Named moves, each a turn or a mirror, and the order they were made in; the first pair answered:
Q678:
+1.79 +1.87 +0.05 -0.26 +0.21 +3.14 -0.62 +1.53 -1.87 +1.68  ->  -1.37 -0.42 -0.60 -2.82 +0.85 -1.81 -2.53 +0.08 +2.06 +0.33
-2.30 -1.50 +0.53 +2.89 -0.99 +0.59 -2.98 -1.07 +0.65 +4.37  ->  -1.90 -1.19 +0.59 +3.04 -1.27 +1.16 -2.71 -0.91 +0.04 +4.61
-1.54 -1.48 +0.26 +1.31 -0.47 -0.55 +0.59 +0.08 -0.60 +0.51  ->  -1.08 -1.46 +0.39 +1.70 -0.48 -0.14 +0.52 +0.18 -0.88 +0.38
+2.08 +0.78 -1.36 -2.34 +2.43 -0.82 +0.59 +1.70 +2.03 -2.10  ->  +2.97 +1.47 -1.30 -1.63 +2.40 +0.73 +1.08 +2.03 +0.72 -1.67
Q34:
-0.06 -2.07 -1.91 +1.69 +2.62 -3.29 +0.62 +0.71 +1.97 -0.28  ->  +1.26 +0.81 -1.90 -0.06 +2.09 -0.63 -3.23 +1.71 +2.94 +1.84
+3.24 +0.92 -2.29 +0.84 +2.75 +0.27 +0.79 +1.29 +0.68 -1.66  ->  +3.65 +0.99 -2.52 +0.79 +2.54 +0.25 +0.54 +1.33 +0.54 -1.73
-1.88 +0.83 +1.33 -1.01 -3.41 +1.43 +0.98 -1.17 -2.04 +1.86  ->  -2.06 +0.17 +1.22 -0.73 -3.11 +0.97 +2.18 -1.57 -2.43 +1.67
+0.51 +1.14 +0.19 +1.33 -0.53 +1.71 -0.48 +1.50 -0.53 +2.27  ->  -0.25 -0.83 +0.34 +2.53 -0.14 -0.35 +2.14 +0.74 -0.95 +0.80
Q962:
+1.17 +0.92 -3.27 +3.46 +0.99 +2.03 +0.94 -0.15 -0.97 +1.13  ->  +1.57 +0.63 -4.13 +3.18 +2.01 +1.10 +0.74 +0.34 -0.38 +0.51
-1.30 +0.88 -0.44 +2.45 +0.87 -1.31 -0.14 -0.58 +1.51 +1.43  ->  -1.47 +0.92 -0.04 +2.60 +0.46 -0.81 -0.13 -0.56 +0.93 +1.91
+0.91 +0.30 -1.11 +2.30 +2.45 -2.20 +1.31 +0.37 -1.04 -1.80  ->  +0.14 +0.67 +0.63 +3.26 +0.47 +0.33 +1.24 +0.30 -3.04 +0.04
Q259:
-0.22 +1.85 +1.68 -2.26 -1.18 -0.14 -1.04 +1.18 +0.17 +2.03  ->  -0.22 +0.04 +0.19 +1.23 -0.14 -1.21 -1.80 +0.76 +1.00 +3.61
-1.37 +1.29 +0.74 -5.02 +0.17 +0.36 +2.06 -0.81 +0.09 -3.92  ->  -2.14 -3.64 -2.95 +2.06 +2.50 -2.06 +0.05 -1.61 +2.72 -0.62
+0.68 +1.19 -0.55 -1.32 -0.57 -1.77 -0.22 +0.01 +1.38 -2.49  ->  +0.96 +0.03 -1.66 +1.63 +0.41 -1.70 -0.50 +0.16 +1.62 -1.40
-0.49 +2.62 -0.73 +0.52 -2.01 +2.42 -0.04 +0.57 +0.03 -0.62  ->  -2.70 +1.02 -0.75 +0.31 -2.30 +0.36 -1.48 -0.50 +1.85 -0.24
Then:
Each pair is 2 to 3 moves apart.
+2.36 +2.20 -0.18 -3.51 +1.11 -1.62 -0.71 +2.01 +1.35 -2.92  ->  +1.67 +1.90 +2.41 +0.16 -1.35 +1.45 +3.10 +1.36 -3.67 -1.79 -> Q678 then Q34 then Q962
-0.71 -0.19 -0.40 -0.45 +2.05 -2.50 +0.89 -0.42 +2.64 -1.90  ->  -0.35 -1.12 -0.88 +3.29 +2.21 -1.08 +0.79 -0.57 +1.53 +0.15 -> Q678 then Q259 then Q259
-0.72 -0.19 +0.02 -1.48 +0.03 -2.04 +0.09 +0.00 +1.27 -1.61  ->  +0.59 +0.10 -0.01 +2.20 -0.57 +1.10 -0.55 +0.54 -0.09 +1.92 -> Q34 then Q259 then Q962
-1.78 -0.98 +1.16 +2.58 -1.21 +1.00 -3.28 +1.23 +0.79 +3.70  ->  -2.39 -1.83 +1.41 +3.64 -1.57 +0.15 -1.87 +0.72 -0.18 +3.41 -> Q962 then Q34 then Q962
-1.63 -0.78 -0.84 -2.11 -1.74 -2.01 +0.90 -2.28 +0.28 -2.23  ->  +1.10 +2.52 -0.39 -2.38 -2.00 +2.85 -1.09 -0.59 -1.02 +0.07 -> Q34 then Q678
-0.24 -3.45 +0.70 +2.64 -0.16 -1.15 +0.96 -1.07 +1.48 -0.49  ->  +0.66 -0.25 +2.93 -1.05 -2.00 +1.60 +2.41 -0.25 -0.78 -1.74 -> Q678 then Q259
+0.72 -1.41 +0.66 +1.92 -0.88 +1.25 -0.46 +0.29 -1.26 +1.30  ->  +0.87 -0.48 +1.02 +1.25 -1.16 +1.89 -0.05 +0.41 -1.53 +0.74 -> Q259 then Q259 then Q259
-2.91 -1.73 +0.34 +0.32 -0.42 -2.13 +0.22 -1.61 +0.79 -0.39  ->  -1.98 +0.61 +2.10 -1.56 -1.77 +0.53 +1.67 -0.99 -1.49 -0.91 -> Q962 then Q259 then Q259
+2.81 +0.31 -1.50 -0.57 +1.95 +0.08 +2.39 +1.28 -0.83 -2.25  ->  +1.32 -1.85 -2.62 +1.50 +2.51 -1.76 +1.03 +0.54 +0.68 -1.26 -> Q259 then Q259
+1.01 +0.48 -2.40 -0.86 +1.78 -2.32 +2.12 +0.87 +1.15 -2.05  ->  +1.49 +2.36 -0.58 -0.97 +0.05 +1.41 +2.85 +1.34 -1.80 -0.99 -> Q678 then Q259 then Q678
-1.85 +0.29 +0.60 -3.12 -1.82 -1.26 +1.57 -0.83 -0.83 -2.53  ->  +0.99 +1.51 -1.18 -3.17 -0.23 -0.49 +1.51 +0.51 -0.13 -3.44 -> Q678 then Q34 then Q962
-1.03 +1.53 +1.49 -2.71 -0.76 +0.52 -2.66 -0.13 +1.26 +0.17  ->  +1.88 +2.18 +1.19 -0.35 +0.10 +2.21 +1.27 +0.61 -1.57 -1.29 -> Q259 then Q34 then Q259
-2.35 -2.19 -0.30 +3.33 -1.05 -0.73 -1.65 -1.08 +0.45 +2.10  ->  -1.23 -1.10 -1.44 +1.97 -0.07 -0.57 -3.76 -0.23 +2.41 +2.01 -> Q962 then Q34
-1.59 -2.74 -1.40 +2.57 +0.83 -2.33 -0.97 -1.77 +2.28 +1.70  ->  +1.93 -0.01 -2.60 +2.12 +1.90 +0.49 -2.61 +0.16 +2.83 +2.08 -> Q34 then Q678 then Q962
+1.01 +1.11 -1.55 +2.07 +1.54 +2.60 -4.40 +1.38 +2.45 +4.26  ->  -1.02 +2.82 +0.60 -4.61 +0.12 +1.19 -4.67 +0.52 +3.40 +1.24 -> Q259 then Q678
+1.44 +1.18 +0.29 -0.50 +0.26 -0.74 +2.35 +0.69 -0.25 -1.34  ->  +0.33 +1.36 +0.48 -1.92 -0.31 -0.92 -1.31 +0.70 +1.71 +0.37 -> Q259 then Q34
-0.30 -1.36 -0.57 +2.84 -0.08 +1.09 +2.08 +0.44 -1.91 +0.58  ->  -0.89 -0.35 -0.03 -2.54 +0.25 -1.55 +1.86 +0.08 +0.08 -2.55 -> Q259 then Q962
-1.91 -1.60 -0.12 -1.82 -0.35 -1.73 +0.55 -1.27 -1.86 +1.13  ->  -1.62 -1.19 +0.25 -1.22 -0.96 -0.30 -0.52 -0.85 -2.00 +2.37 -> Q678 then Q34 then Q259
